In the data rows, the value 128 means zero.
Each row has a hidden score. How much does it go up from the first row of each pair to the second? 15 means little or no change, 30 a big rise and 0 a big fall. The score is a weighted sum of the row's numbers plus the product of two more (or one squared), each taken from its middle value.
[119 128 141 153 140 166 153 117 149 114 132 143 126 135 136  78 130 132 103 107 132]
[134 127 103 116 122 115 118 109 115 110 115 117 123 141 122 145 123 131 133 161 121] >> 13
[143 116 125 130 103 140 123  99  98 171 109 106  99 144 143 169 131 158 145 176  80]
[147 176 103 133 118 116  92 141 103 139 140 117 125 130 122 159 128 142 142 135 151] >> 15
[147 177 131 139  95 127  83 192 179 197 139  87 117  88 118 192 128  99  95  95 134]
[108 163 115 145 119 134  95 192 145 170 178 143 132 143 127 184 136 120  97  53 157] >> 14
[151 108  92  99 139 100 104 113 102 133 114 103 124 112 125 151 105 132 137 190 102]
[144  85 144 116 146 165 159  56 124 107  41 126 115  95 169  79 117 160 133 192  69] >> 16
[147  99 153 128 147 129 138  78 135 127  86 107 141  80 156  80 101 122 115 153  85]
[132  66  97 134 146 101 161  86  89  73 135 108 155 138 116  91 125 161 163 207 131] >> 17
[108 123 127 136 133 140 107 124 150 147 112  98  93 123 147  98 124  99 110 121 129]
[188 111 146 123 104 122 149 113 137 143  35 165 125  93 162 134 125 135 173 132  80] >> 14
[178 133 138 127 128 121 161  94  89 110  75 169 159 111 162 112 112 161 164 159  93]
[113 113 128 109 105 169 117 140 139 129 117 108 118 103 126 138 122  99  92  91  92] >> 17
[152 137 196  95 123 148 117 149 172 180  89  92 137  42 142 157 105  93  71 124  60]
[103 125 112 151 107 102 181 176 130  70 189 139 121 197  73 121 166 115 167  80 176] >> 17
[130 134 127 120 133 131 128 132 126 112 118 132 134 139 123 157 135 132 120 156 117]
[133 187 104 133  83 155  52 187 183 187 155  88  80 130 105 183 122 102  96  98 145] >> 17
[115 166 173 141 122 126 103 207 203 167 164 105  90  90  98 125 155  90 115 105 166]
[175 114 144  90  99 125 151 131 126 138  62 166 121 115 137 158 120 121 148 112  80] >> 17
[100 172 128 156 102 152 139 160 136 122 160 158 114 177 106 167 144 120 123  96 151]
[120 113 135 148 126 150 160 110 120 105  99 157 122 138 161  72 150 142 145 122 126] >> 9
[152 158 124 143  95 108 161 154 128 119 114 174 113 166 118 118 156 136 169 103 156]
[108  58 147 156  62 152 180 136  90 144  96 166  92 119 179  77 169 123 136  94 123] >> 17
[125 121 144  98 133 155 116 142 161 137 132 113 123 101 126 127 104 103  80 104 101]
[ 98 130 159 162 125 165 143 159 145 134 137 170  87 149 162  74 165 132  95  76 159] >> 16
[125 133 124 148 119 145 131 105 123 122 109 134 109 142 142 104 154 134 127 124 136]
[ 85  72 145 143 119 157 132 145 174 117 162  61 131 124  88 135 117  93  91  95 109] >> 14
[ 85 165 118 136 107 143 102 171 170 155 171 109  83 150 117 132 141  90  98  93 158]
[106 159 103 140 149 132 103 130 122 100 163 146 124 166 122 107 143 127 135 106 167] >> 14
[146 158 147 126 136 121 111 170 141 156 140 139 160 115 128 171 130 124 112  90 131]
[129 142 149 115 161 129 116 107 147 118 113 132 142  91 148  89 109 123  89 134 131] >> 21
[110 130 109 145 107 129 176 127  74  99 141 213 133 184 148 105 154 146 163  84 152]
[104 165 109 144 158 141 102 132 102 121 163 165 119 162 130 110 159 160 146  96 189] >> 15
[145 135 172 105 112 114 136 133 132 157  98 145 155  93 142 153 100 112 100 106  90]
[ 98  79 104 126 174 128 152  58  99  87 107 104  97 133 150  54 138 120 144 193 131] >> 18
[150 136 134 119 135 113 161 126  93 102 113 177 193 129 124 141 114 140 153 122 110]
[150 163 132 126 150 100 101 145 109 146 159 134 164  98 125 167 103 155 115 124 136] >> 29
[146 190 131 154  73 144 110 203 148 168 143 171 116 149 103 195 148 126 127  71 135]
[112 128 153 129 137 138 124 105 133 127 111 115 122 125 145 119 132 125 117 140 114] >> 16
[147 129 148 110 121 151 125 136 133 133  96 121 150  86 147 139 108 106  94 127  70]
[146  58  79 122 124 106 190  78  60  62 109 158 147 176 109 110 129 162 189 178 111] >> 16
[148 123 165 120 103 166 100  93 173 178  63  83  84  90 155 151 112 119  95 163  61]
[109 101 129 150 210 141 162  48  92  66  81 187 114 145 186   0 162 151 176 179 172] >> 19
[151  94  86 139 113 130 169 101  81  93 102 145 100 176 100 147 168 167 195 188 116]
[115 127 149 132 101 111 143 194 163 116 165 146 120 141  83 125 159 109 160  95 143] >> 16
[106 185 178 124 105 153 100 214 190 192 143 101 107  76 112 176 138 101  74  95 127]
[ 99 147 128 123 154 127 117 144 146 132 151 137 141 103 139 103 123 115  79 103 151] >> 24
[142 187 150 133 120 127 136 176 129 118 150 168 139 118 110 141 148 140 146 119 166]
[169 163  75 150 110 116 120 125  92 100 123 170 107 186  98 135 144 155 200 134 162] >> 17
[100 125 108 139 140 171 129 126 147  96 153 138  95 176 137  98 145 141 104 113 175]
[160 110 166 129 103 156 136 125 146 177  70 125 127 102 173 131 123 136 115 115  78] >> 12
[118 147 164 102 141 122 108 139 157 158 126 117 164  78 136 145 100 103  85 121 107]
[ 93 157 112 166 139 149 104 160 152 146 198 118 106 187 103 121 153 112 116  78 205] >> 23
[115  96 105 146 151 122 122 124 128  91 176 104 151 133 101 106 110 112 104 110 151]
[104 141  91 163 126 109 127 115 104  98 158 134  98 180 104 108 168 154 161 162 184] >> 15
[140 163 152 112 125 140  87 120 142 177 113 103 125  92 158 159 102 132 100 151  98]
[136 102 104 101 124  94 136  99  94 108 112 112 133 117 116 120 112 134 167 186 110] >> 17
[ 91 136 128 101 176 136  67  65 142 177 119  51  81 101 139 132 119 126 104 198 119]
[109 148 130 111 152 133 108 138 141 132 147 123 139 117 124 133 119 106 100 125 139] >> 15
[172  96 150  98 105 128 166 105 119 131  50 130 139  66 155 156 116 132 128 150  57]
[101 179 145 141 131 142 105 172 167 164 177 121 137 124 105 137 136  98  79  94 151] >> 11
[145 108 149 126 122 108 156 104 104 102 103 160 170 121 132 105 106 144 155 128 104]
[143  70 107 127 123 132 168  66  83 112  86 110 108 155 133 102 151 152 191 200 108] >> 21
[123 110 136 143 129 114 150 118 124 103 150 132 204 124 121 136 101 149 113 131 113]
[190 149 109 138  85 128 108 147 105 162  92 153 131 133 151 195 113 149 143  97 111] >> 13
[135 163  93 134 146 110 109 139 121 120 153 152 143 136 121 125 126 140 150  98 181]
[142  60  94 132  93 141 177  94  94  63 105 129 135 156 125 112 122 138 149 134  93] >> 14
[124 116 131 115 117 118 142 145 145 115 125 109 148 115 131 138 125  90 113 118 109]
[127 111 138 151 169 134 165  96 100  85 108 158 136 136 164  52 149 133 153 130 137] >> 17
[148 129 163 130 152 124 146 102 122 117 103 151 155 107 144  96 115 140 122 131  97]
[130 135 152 139 105 138 164 134 112 143 118 147 142 113 114 128 138 128 128  98  90] >> 17
[130 146 115 140 105 139  82 173 128 179 182 135 114 154 143 169 129 145  93  76 164]
[167 105 173 112 125 123 141  91 124 175  73 120 143  76 171 118  96 160 114 163  75] >> 22
[162  49 123  89  37 139 173 136 101 107  94  83 116 103 104 154 112 125 167 118  32]
[ 94 193 130 111 124 108  89 200 157 165 208 113 135 120 115 169 116  77  74  84 178] >> 8
[131  89 116 128  91 132 199 123  93  82 103 161 118 174 110 152 149 136 167 136 103]
[137 154  80 141 103 112  96 149 124 119 134 122  88 160  98 142 138 130 170 134 168] >> 13
[ 89  94 131 128 100 132 142 171 164 110 176  92 119 139  78 155 140  90 112 121 128]
[130 138 124 114 139 125 120 134 110 126 125 139 146 135 129 135 129 130 137 110 126] >> 15
[ 99 121  76 128 154 124 138  88  88 110 121 137 115 167 126 131 153 146 176 166 144]
[ 97 134 136 137 154 147 103 112 122 167 157  95  94 132 125 141 136 136 128 146 141] >> 12
[102 110 132 130 100 142 121 137 186 114 120 106  70 140 121 142 148  89 112 118 135]
[146 143 183 125 115 126 129 152 168 154  86 112 123  86 134 130 122 123 127 131  96] >> 13
[131 158 161 107 135 114 126 164 146 139 144 112 154  98 130 142 105  92  96 108 119]
[110 118 169 158 153 175 125 123 183 150 121 123  88 128 147 108 139 122  92 106 140] >> 19
[146  77 132 117 123 125 113 138 158 126 123  84  97 109 100 160 137 120 120 170 111]
[ 77 139 193 104 138 152  80 151 212 174 145  56 142  71 125 141  92  71  26 101  83] >> 16
[134 158 126 170 118 133 139 165 114 109 159 164 122 158  97 122 174 145 166 129 177]
[122 119  92 146 151 100 163  89  68  72 143 170 146 188 119  73 152 149 186 124 174] >> 17
[123 134 117 120 161 146  86 102 132 151 113 105  99 120 142 150 127 124 110 167 115]
[138 137 141  95 136 140 123 112 116 125  93 168 140  96 158 133 105 145 106 140 103] >> 15
[150  61 134 110 132  82 150 138 127  69 151 105 157  94  95 127 117 133 143 168 116]
[126 133 177  96 135 122 130 146 173 151 114 109 152  79 131 129  94  96 100 103  79] >> 3
[123 151 132 118 127 154  48 124 181 190 118  45  77  81 125 168 108 121  80 165 113]
[154 100 139 139 147 118 149 105 116 131 127 117 174  94 144 123 118 164 132 181 121] >> 15
[ 93 175 141 133 141  94 106 184 175 131 206  98 146 113  96 115 122  72  90  77 183]
[132 131 125 121 155 131  83  88 119 186 127  82  91 108 147 134 119 148 138 150 142] >> 15
[138  99 143 126  98  88 157 188 169  74 166 138 107 148  87 112 162 101 188 107 164]
[162  82 113 100 111 127 165 108  85 102  93 136 149 117 140 103 107 123 143 126  75] >> 15
[120 123 177 111 156 151 107 115 199 176  99  59 138  44 152 118  85  87  68 155  79]
[107 170 160 124 133 133 121 139 151 138 139 154 127 121 153 122 126 126  91 104 149] >> 13
[151  82  96 124 115 114 167 102  89  67 142 144 180 151  98 131 107 157 149 135 123]
[107 142 140 150 157 143 132 134 131 108 151 146 137 156 140 110 135 132 116 112 163] >> 15
[162 142 154 106 121 132 117 115 136 152  83 132 141  96 152 151 109 130 127 138  88]
[155 148 107 168  79 162 108 148 117 177 123 142 125 164 129 185 136 151 142  73 126] >> 16
[136  96 116 120 141 162 132  99 130 116 105 111 143  98 142  79  98 122  99 122 100]
[127 124 159 135 145 151  95 126 151 183 129 109 100 108 177 116 114 130  87 111 128] >> 10
[151 130 159 107 128 131 169  89 116 114  74 162 147 100 161 117 115 155 129 147  82]
[112 146 145 131 152 136 109 133 164 134 144 105 131 115 128 121 113 105  78 122 134] >> 12
[113 129 145 132 154 152 124 110 166 134 121  97 125  97 148 103  99 127  79 139 106]
[132 148 106 126  76 144 154 166 105 118 158 158 153 142 100 158 129 108 121  68 119] >> 14
[127 136 143 140 137 116 165 136  91 106 134 194 157 141 132 106 138 136 142  82 144]
[142  88 117 107 121 147 160  84 107 106  72 153 112 137 143 124 133 138 140 164  75] >> 16
[ 78 140  75 127 166 156  55  86 137 162 143  68  80 140 121 144 158 118 127 152 165]
[156 122 119 141 130 127 153  86  79 131 104 152 123 159 167 115 136 183 187 137 126] >> 13
[127 155  70 154 138  92 142 138  68  70 175 182 146 196 115 111 158 149 194  93 213]
[141 133 162 128 110 113 149 154 166 141  94 118 101 101 107 107 143 105 136 105 123] >> 23
[125 151 123 128 150 132 153 124 107  97 138 180 157 146 141  83 133 138 130 102 147]
[115 144  97 119 122 124 117 143 136 119 144 126 100 158  94 146 148 111 139 127 173] >> 14
[146 131 134 119 150 115 141  88  84 119 103 194 156 134 156 103 132 172 149 136 125]
[122 154 149 136 141 142 148 159 140 126 155 148 175 126 101 160 118 113 111  95 112] >> 14
[162 107 160 105 125 143 107 118 158 161  72  88 114  72 134 141 114 117 115 157  69]
[115 124 132 139 143 147 135 107 128 108 117 152 129 145 136 109 140 136 123 136 125] >> 17
[ 94 114  75 126 159 106 122 114  84  88 170 137 115 177 101 119 157 124 155 150 184]
[132 134 151 113 116 124 133 150 139 109 135 132 172 122 111 165 123 113 115 120 108] >> 17
[135 175 123 112 145  93 123 128  82 105 150 164 151 144 119 151 119 153 145 147 143]
[124 126  78 121 148  99  76  98 117 126 129 100 117 142 114 114 108 141 160 158 171] >> 17
[113 157 144 108 152 119  89 154 168 143 161  96 115 108 127 153 113  98  70 126 140]
[ 94 118 131 130 123 139 102 120 167 148 143  63  83 115 109 134 129 114  88 167 121] >> 18
[133 116 153 110 100 118 150 142 141 150  91 112 120  85 118 112 131  95 128 110 105]
[133 130 199 121 125 134 139 112 159 168  90 121 159  67 154 122 110 134  93 147  74] >> 8
[153 119  94 131 132 115 184  99  66  82 116 186 161 176 151 110 144 165 193 138 130]
[ 98 110 126 111 129 158  94 139 170 159 124  75  71 118 125 152 127  96  82 145 103] >> 12
[ 72 158 137 159 158 159  67 161 159 160 194 117  90 152 146 107 165 127  92  76 217]
[119 171 137 131 125 117 125 160 126 140 153 139 131 133 118 134 137 127 145 117 154] >> 15
[ 91 143  75 139 155 157  97 109 106 140 161 128 113 175 114 119 155 139 156 116 182]
[111 128 102 130 131 123 132 134 131 119 162 132 134 159 119 113 131 102 134 119 160] >> 12
[123 137 143 128 139 123 125 133 148 157 134 109 153  94 132 115  99 114 108 126 126]
[132 113 135 126 110 146 136 111 138 129  95 113  97 147 115 149 145 128 148 156 103] >> 24
[ 90  98 100 155 116 120 162 137 102  79 182 135 143 184  98 138 148 136 144 148 166]
[114 163 143 133 124 115  88 161 158 145 172 104 129 111  95 148 111 118 102 124 148] >> 16
[110 132 147 135 121 134 165 147 130 108 133 134 163 141  98 128 122 115 133  95 111]
[142 137 120 127 150 110 101  94 102 141 107 126 153 110 145 139 102 146 132 150 112] >> 13
[121 147 160 114 166 109  82 138 185 149 145  78 153  61 130 125  91  83  67 127 116]
[ 90 170 148 134 109 130 107 189 183 189 173 109  99 112 127 149 143  88  74  68 162] >> 16
[157 142 152 112 146 101 135 126 131 106 116 132 192  96 125 127 102 135 142 144 118]
[117 107 147 175 160 126 112 134 145 158 153 121 119 124 167  71 150 136 116  80 171] >> 23
[107 148 166 134 141 161 104 158 193 158 157  85 151  93 130 150  97  97  37  97 113]
[130 172  99 135 108 137  46 149 154 172 150  81  94 133  95 188 124 125 124 125 136] >> 16
[101 164 130 139 152 145 134 151 113 100 178 163 135 162 119 140 130 125 114  97 156]
[116 145 135 102 110 131  80 167 180 160 133 106 115 106 124 161 107  86  76  93 126] >> 12
[107 131 124 137 143 148 122 141 137 128 156 127 139 142 121 141 133 118 105  94 134]
[139  98 152 131 145 140 145  95 140 129  99  86 133 112 144 123 119 127 113 169 109] >> 14
[136 140 152 159 119 139 182 109 118 110 119 176 178 143 146 116 116 167 121 101 112]
[113 110 123 120 116 127 125 129 134 127 114 135  99 100 154  93 128 112 104 116 122] >> 26
[144 124 124 109 141 125  99  90 106 175 107  98 107 104 136 164 118 148 129 176 104]
[130 130 135 135 151 134 152 110 119 108 121 154 122 149 145  98 134 152 137 129 135] >> 15
[148  68 125 140 113 138 169  70 104  94  71 119 142 135 147  69 114 135 162 144  79]
[151  98 134 149 153 116 158 102 116 112 126 107 175 108 118  88 108 151 124 155 119] >> 25
[123 138 122 116 137 121 121 100 116 131 124 127 136 126 143 118 120 137 131 151 134]
[112 126  89 122 119 117 141 113  88  95 126 162 120 183 130 138 145 149 161 144 144] >> 17
[ 96 144 118 137 131 151  67 114 150 179 146  46  76 123 104 165 129 113  99 172 126]
[126  78  90 146 128  80 179 136  77  47 178 132 162 177  93  91 143 133 179 135 164] >> 19
[120 119 154 110 162 129  76 119 161 177 147  52 141  75 128 133 102 108  66 170 112]
[112 169 112 130 143 100  90 158 121 144 177 130 136 138 127 137 124 131 125 107 168] >> 17
[137 113 155 135 127 162 145  90 158 111  71 108  88 111 141 113 141 136 111 164  71]
[138 171 117 142 123  67 153 186 127  77 174 189 138 169  81 123 163 137 203  83 197] >> 16
[118 133 112 169 107 171  97 119 112 174 151 140  98 181 143 130 165 179 165  76 175]
[147 120 136  97 156 139 111  99 153 119  90 128 136  95 160 125 101 127  98 162  79] >> 11
[107 101  82 128 137 109 150 108  85  96 126 133 123 162 120 113 147 120 170 144 148]
[157 115 115 107 157 108 135 111  97 122 110 135 162 104 148 116 101 132 126 160 104] >> 16
[126 102 176 136 162 133 115 100 161 150 105 108 141  78 188  62 121 122  98 126 114]
[150 107 183 113 137 155 130  93 167 174  70 114 115  73 185  95 105 143  99 150  83] >> 16
[133 154 146 132 138 155 149 148 123 120 146 175 156 159 118 150 131 144 112  99 122]
[103 138 109 134 129 140  74 136 176 164 147  70 101 130 126 134 124  85 104 116 152] >> 16
[144 103 138 112 119  95 174 150 120  83 151 132 165 123  96 128 120 124 149 112 119]
[139 139  76 119  89 105 150 173  70  96 157 202 130 204 113 188 149 136 182  92 167] >> 16
[ 94 164  66 128 118  88 108 199 119  99 209 150 103 205  85 176 162  99 142  85 214]
[ 96 130 109 182 162 130 185  80  69  68 144 200 131 203 132  39 175 165 193 117 197] >> 19
[106 171 132 111 163 111  77 142 120 146 173 131 157 126 111 164 120 137 107 134 142]
[142 118 210 136  99 151 148 168 186 168  99 114 106  76 106 125 145 103 136  97  99] >> 17
[140 157 116 130 124 112 107 130 129 135 140 141 142 129 107 139 126 147 140 130 141]
[141 101 146  89 104 100 135 146 148 136 103 102 110  95 117 155 116  84 121 133  90] >> 11
[125 151 142 119 149 139 125 117 127 126 123 153 138 112 148 110 125 132 115 129 117]
[123  74 102 120 126 136 177  94  71  88  93 156 126 131 149  91 144 136 155 152 109] >> 17
[125 152 120 127 126 131 115 163 134 109 167 149 186 135 116 163  98 149  82  86 136]
[109  80 100  94  88  77 146 188 126 119 172 102  93 131  94 162 126  51 132  84 143] >> 12
[147 109 166 122 144 115 132 107 141 140  99  82 154  80 137 103 110 110 120 159 106]
[118 138 142 114 122 132 122 155 175 116 144 118 111 116 103 142 132 117 110 118 127] >> 17
[ 99 151 118 148 159 123  97 138 125 119 161 113 109 144 106 134 142 113 121 106 163]
[136 156 175 109 103 131 143 148 153 147 102 151 145 110 142 157 117 130 113 104  91] >> 16
[139 124 133 130 113  97 106 159 137 162 160 118 131 113 143 180 111 145  90 121 138]
[144 126 181 137 171 154 108 126 173 155 119 149 103  85 198  37 137 143 111 110 162] >> 2
[132 112  96 136 130 151 116  94  99 132 103 124 123 155 128 149 146 150 158 154 121]
[ 85 125 118 138 165 153  72  85 138 164 120  90 100 126 135 106 145 138 121 156 141] >> 12
[152 142 153 141 134 181 135 117 140 107 109 159 131 121 153  74 124 138  90 105 121]
[124 147 108 124 109 103 135 151 132 131 128 132 126 149 121 137 128 107 147 108 147] >> 13
[145 153 122 131 117 163 107 100 102 166 128 109  82 156 135 179 142 168 153 139 116]
[ 96 113 123 101 163 135  87  89 162 135 120  75 111  94 137 105 108 114  80 178 119] >> 12
[119 125 139 115 144 143 111 125 152 153 109 101 139  84 139 133 103 109  90 144  95]
[147 112 155 126 127 139 120 115 151 154  77  98 119  79 143 125 109  98 114 135  77] >> 14
[152 132 124 133 121 148 158 103  90 105 106 188 148 161 122 154 143 170 160 154 109]
[125 107  98 122 131 112 156 115  76 107 116 179 137 150 139 130 141 138 159 128 128] >> 10
[104 147 149 140 141 131 132 128 122 129 142 159 154 138 136 117 122 142 115 103 143]
[128 179 163 123 136 120 138 143 122 120 142 175 170 127 146 141 110 146  98 104 113] >> 15
[119 145 167 123 137 125 118 129 167 146 115 116 115  99 134 125 112 116 105 127 109]
[140 163 163 116 109 150 175 146 102 115 103 217 186 132 149 155 140 142 128  87  97] >> 23
[113 122  90 148 148 131 121 105  98 126 147 134 118 172 118  93 150 134 172 113 177]
[162 138 200 109 140 133 167 102 137 138  63 164 170  85 158 109 110 149 112 142  57] >> 13
[147 114 137 108 145 110 121  83 120 146 101  95 116 100 148 114 110 160 134 186 107]
[137 153  79 135 116 124 115 119 102 124 124 148 120 162 123 160 132 153 157 132 145] >> 6
[107 173 162 131 103 145 100 221 206 208 167 108 101 112 118 195 124  60  66  48 144]
[127 125 104 108 107  87 147 151  92 118 144 154 138 124 135 135 132 106 123  97 150] >> 25
[157 127 150 131 141 139 179 114 117 124  88 167 164 117 137 137 125 152 140 138  89]
[102 126 134 130 127 141 142 118 136 111 128 146 126 143 136 119 131 122 124 121 126] >> 19
[135  57  66 106 142 102 165  97  39  78 137 150 137 157 126 118 120 138 163 179 125]
[101 153 123 149 141 136 120 137 113 116 161 164 116 169 122 102 132 138 131 100 156] >> 15
[113  91 106 195 124 125 152 115  85 116 155 190 111 183 161  42 172 161 163  78 198]
[ 85 131  30 138 145 118  67  83  97 151 156  59  86 172 103 126 144 115 162 169 180] >> 9
[117 115 101 136 161 101 114  75 103 128 139 107 146 117 132  95 109 129 137 177 140]
[174 183  78 154  97 118  59 177 133 160 155 111 111 157  97 175 132 131 150  66 183] >> 16
[109 140 119 143 127 123 134 129 113 105 154 148 110 154 132  83 132 111 127  97 159]
[ 89 129  86 177 139 152  63 148 117 159 194 150 139 168 135 124 148 158 135  52 217] >> 14
[111 161 162 147 110 131 148 164 143 146 142 149 116 112 118 104 155 119 146  82 152]
[140 152  97 137 138 123 125 115 100 129 128 146 139 149 138 130 138 144 154 124 155] >> 14
[151 122  91 129 112 127 113 100  60 172 135 104  98 148 103 194 141 161 168 194 119]
[147 131 159 116 106 145 167 139 139 122  79 151 138 128 148 165 130 136 123 118  68] >> 21
[ 82 162 183 126 118 161 107 157 155 155 150 150 105 144 129 161 129 132  81  99 129]
[139 134 152 132 132 148 146 122 137 138 110 123 133 110 137 112 125 131 126 132 103] >> 14
[142 147 146 122 112 159  93 125 165 182 101  93  99 108 135 154 120 112 116 138 101]
[124 129 140 135 142 133  92 122 140 139 124 112 117 111 154 106 113 133 105 106 123] >> 9
[134 173 108 114 156  99  95 101  61 127 144 146 127 146 140 122 130 162 165 158 163]
[138 165 134 127 144 138 167 113  72  88 106 232 147 160 152 110 152 168 161 130 132] >> 17
[132 111 124 132  98 138 165 122 119  97 129 149 125 166 117 131 140 147 143 152 124]
[ 83 152 110 156 147 156 153 103  98 104 152 174  84 207 129  97 191 155 161 121 168] >> 20
[128 153 112 116 153 100  94 150 133 137 175 118 158 127 112 144 111 103 111 119 175]
[132  68  69  99 104  78 147 150  89  78 139 107 112 145  96 167 138  97 163 168 125] >> 17
[144 114 136 127 131 137 148  74 113 111  87 141 125 131 161  95 119 155 140 168 106]
[146 141 126 111 142 121 130 126 108  98 103 140 152 105 144 104 118 121 117 144 105] >> 16
[178  82 109  82 100  77 153 136  94 107 104 132 131 106 129 144 103  95 153 137 103]
[127  59  84 154 118 105 180 106  70  68 162 133 144 177  99  98 131 145 172 149 137] >> 16
[ 66 167 111 162 144 147  75 145 161 147 206  94  69 177 108 109 159 111 115  77 207]
[ 98 152 103 124 165 120 116 156 112 107 184 128 143 136 110 121 126 102 118 111 156] >> 13
[146 178 110 143 119  94 114 175 147 133 142 135 113 131 103 136 132 118 157 108 167]
[113 165  97 116 136 119  87 174 144 138 180 119 123 138  92 183 122 104 107 120 161] >> 11
[136 183  90 134  78 149  61 167 121 183 162 112  94 167 120 194 124 147 130  79 155]
[142 111  89 143 100  92 178 163  91  50 175 155 109 194  66 114 170 128 207 113 176] >> 15
[186  80 138 101 103 160 152  88 105 117  52 126 144  90 151 124 100 147 114 152  54]
[133 110 117 139 125 113 162 117 103  90 145 160 168 138  97 128 133 159 163 165 124] >> 11
[ 98 127 152 136  96 181  61 133 205 196 106  86  64 101 161 153 118 124  57 100 110]
[121 134 118 129 132 142 134 147 138 128 156 136 143 148 115 158 146 124 105 124 124] >> 16
[165 116 126 117 134 122 109 116 138 141  93 106 125  91 133 121 118 119 142 132 109]
[113 147 146 132 121 124 126 134 133 137 146 120 140 133 122 140 131 136 123 126 115] >> 14
[124 164 180 113 155 127 130 130 132 136 142 140 177  84 144 109  97 117  75 113 126]
[112 132 130 107 128 114 110 154 151 121 153  98 133 112 113 142 104  88  94 115 117] >> 14
[129 146 121 111 130 109 126 114 118 118 137 143 128 141 123 112 130 136 137 129 153]
[152 114 109 121 163 105 127  87 100 137 116 117 146 103 124 126 118 154 144 183 117] >> 22
[110 141 125 153 120 130 141 159 124 115 156 141 125 169  94 152 141 127 121 123 143]
[142 139 117 130 141 100 151 132 109  90 129 164 155 152 116 117 139 138 151 125 157] >> 17
[121 123 178 132 129 141 170 149 150 141 121 121 155 110 115 132 130 101 130  95 102]
[123 136 164 118 123 122 126 124 133 140 108 139 177  82 135 112  95 125  98 121  83] >> 13
[108 137 135 118 127 120 111 146 152 136 152 104 131 108 124 125 110  87  82 117 124]
[127 143 143 118 140 133 130 137 121 125 124 154 143 117 140 128 127 126 103 111 120] >> 16
[114 144 136 135 160 149 123 114 125 118 127 163 120 130 149 101 146 154 140 123 129]
[183 121 110 139  96 152  96  83  95 172  65 122 110 133 145 168 124 185 175 140  84] >> 14
[122 150 126 117 129 127 122 126 128 110 126 128 130 136 138 138 122 136 119 147 132]
[178 208  87 142  68 123  41 195 181 182 146 103  71 137 107 171 117 107 128  76 170] >> 15
[130 152 145 127 139 117 139 139 121 114 152 146 183 114 112 130 107 148 115 125 134]
[122  80 104 100 119 108 128 105 119 112 115  94 100 113 123 141 112 101 113 162 118] >> 15
[159 125 158 125 107 115 177 131 126 107 107 170 144 120 117 111 146 160 176 120 106]
[151 116 119 115 107 140 137 115  95  90  99 146 146 108 146 117 108 133 104 127  94] >> 18
[ 98 119 147 140 108 145  77 164 199 202 142  78 100 109 158 136 109 105  71  80 137]
[131 131 122 118 141 120  95 104 134 143 123  96 124 108 136 129 107 134 126 165 120] >> 15
[155 116 147 160 109 128 172 137 113 141 128 168 147 150 138 147 153 173 142 121 133]
[122 123 163 114 141 118 129 116 154 133 115  93 136  86 129 118 100 110 115 135 105] >> 15
[133 137 121 136 123 138  99 131 154 165 111 109  96 133 123 138 125 116 120 132 127]
[135 118 137 119 101 121 174 131 130 109 100 155 141 136 120 139 133 124 152 121 108] >> 16
[140 161 128 119 139 145  60 111 155 193 125  69  92  98 135 166 115 124  90 143 120]
[135 160 171 131 119 136 163 174 104 131 148 189 192 139 124 162 129 132 125  70 120] >> 19
[ 92 149 102 124 146 139  82 112 145 141 144  98  97 136 116 145 136 113 111 144 152]
[131 165  68 154 107 134 111 152 103 138 166 139  96 202 102 163 158 141 179 107 173] >> 23
[135 131 135 167 102 154 179 127 104 125 117 168  99 155 124 134 186 171 175 162 127]
[133 132 156 131 142 140 137  97 117 146 110 126 145 121 138 115 123 140 130 141 115] >> 14
